Each named turn below is shown by a few rows before and after it. Which turns, in which order, take the first row of each later pair to the second? The first pair is answered.
B:
[ -4   5 -16 -29 -27 -21 -20  -2   5   6   2  -3 -25 -19   8  -9   1   9
  15  -3] => [-14   8  -2   1 -17   3 -15   4  12 -13   1   8 -19 -12  29   5  13  18
  34   2]
[ 13   5 -14  21 -14  34  -2  35  -2 -18  -3   3  -1  18  -4   6 -16  -7
  41  31] => [ 28   1 -14   4 -12  28  -6  30 -12  -5 -11   0   4  26 -21  -3 -27 -18
  20  37]
[ 16  -1  21 -17  17  14   1  -1 -18  14 -16   9   9  11   3 -18   2   1
 -36   1] => [  9  -1   2 -36   0 -13  -2  -4 -11  22  -2  -4  -8 -11   1 -24   3   3
 -35 -10]
[ 26  11   5 -26  -6  -9 -20  -2 -16  22 -10   3   0  -6  20 -31 -29  -2
 -21  36] => [ 13  16  -9 -26 -22 -24 -19  -1  -3  18   7  -4 -18 -30  29 -26 -18  10
  -4  24]
X:
[  8  -7  17   1  -7 -13 -28 -11  -2 -14  -3   5   1  29   9 -10   3  -1
   7  25] => [ 15 -12   9  -6   1 -26 -17 -10  -4   2   2  -6   6  27 -24  -8   5  -9
 -12   4]
[  4 -11  -1  14  32   1  31  23 -16 -20  -8 -10  17  20 -29  12  37   3
 -42 -24] => [ -8   7  11  11  -1  20  -7  17 -16 -49 -18   9  -3  23  48  -4  22  21
  -5  32]
[-12   1  -6 -13 -29  -6 -29 -11   2  -7   1   6 -13 -22  21   1 -19  -9
  29  45] => [  0 -16 -18 -19  -1 -26   2  -8   0  22   9 -15   3 -26 -51  12  -8 -26
  -6  -1]
U:
[-15  28  -9  10  18  16  29  27  -7   9   3 -35 -16 -18   6 -22  -7   0
 -13 -25] => [-21  28   2  27  23  33  26  29  -6  -4  -2 -26  -7 -10  22 -14  -5   3
  -1 -10]
[-18  13   0   9  25   5  21  -6  -2  19   9  -8  -3 -34  -6  14  -3  -1
 -18 -31] => [-19  18   8  14  30  17  21  -3  -9  16   3  -6   2 -29   3  11 -10  -1
 -18 -22]
[ 17   7  11  15  -2 -28  22   2  -2   5  -3 -15  23  -5 -37  -9  27 -27
 -12 -28] => [ 21  15  18  15   5 -10  26   9 -14   9 -17 -21  25  -2 -25 -22  14 -31
 -22 -23]
N:
[-22  -8   7 -14  -9  -8  -6  11   1   8 -12  14  -6  12   6  -7  -5   9
  14 -14] => [-28 -11  11 -16  -6  -3  -2   9  -3   9 -13   4   1   3   3   0 -19   2
  12  -2]
[ -2  13   5  10  30  26  31  16 -19  16  -7 -25  17  -5  -8 -11 -16  -2
 -25 -31] => [-13 -16  -2  26  14   1  18  -4  14 -10  21  -6  26 -10 -35  39  15  -8
  15  -9]
[-12 -19   0  18  -6   5   3 -30  14  -5  12   5  14 -27 -20  38 -13 -23
  31  34] => [ 25  20 -13  10  -5  -3   1   7   6   5   4  26 -25  13  17 -38  29  17
   6 -45]
[  6  19 -15  13  12  -6  -8  -8  35 -17  -3   2  10  15 -24   4  43  -2
   9 -45] => [ -2  32  -1   0  30  26   4  -5   0   5 -30 -33  24  -1 -14 -11 -14 -22
 -22 -25]
Now pairs of rows:
(two turns a pair)
[ 32 -15   1  -3  -8 -16 -20  -7   9  -8   0  28   6  36 -18  -4  20  -1
   5  21] => [ 38  -7  -4 -20  -4 -21 -15  -4  -3  11  -6  13   2  34 -25 -22   7  -5
 -16   8] : U U
[-10   5 -19  29   6  11  42   4 -15  14 -20 -48  19 -22 -14  30 -22   9
   0   5] => [ -4  11  -8  21  -4  24  19   1 -24   6 -36 -36  17 -10  19  16 -36  10
   5  40] : X B
[ 10 -12  11  38  10   5 -16 -22  13 -24   7  26  18  25 -13  19  23  -7
  20  15] => [ 20   9  15  39  17  22 -11  -3   2 -18  -7  26   8  37  14 -13  21   5
   6  -7] : N U
[  0  25   2  -1 -11   2 -22  13  -6 -17  -6  27 -14  14  22 -31  13  12
   3   0] => [  7  19   4   4  -8   1 -24  12  -3 -20  -6  33  -6  24  14 -25  18   9
   2   5] : U B
[ 18  13   0  -3   6  -3   4  17   1   4   1   5  -3  10   3 -26  14   8
 -17 -37] => [-10  -8   3 -11   2  -2   7  -6   1   5   6 -23  15 -29 -18  17 -26 -19
  -7   9] : N B
[ 11   2  -8  -6  -4 -21  -4  -1   9   6   9  -1 -10   0 -13 -12  16   5
 -10 -23] => [-14   5  -7  -6  -5  -9   6  -4   3   9  10 -23  -6 -30  -4   0  -8  -3
  -4  -6] : N B
[  8 -10   2  17  32  29  24  26   5 -21 -12  30  24  27 -19  -1   9   3
   7 -32] => [  2   1   7 -20  -1  37 -12  12 -12 -22 -26  22   9  13  30 -23 -40  -3
  14  27] : N X
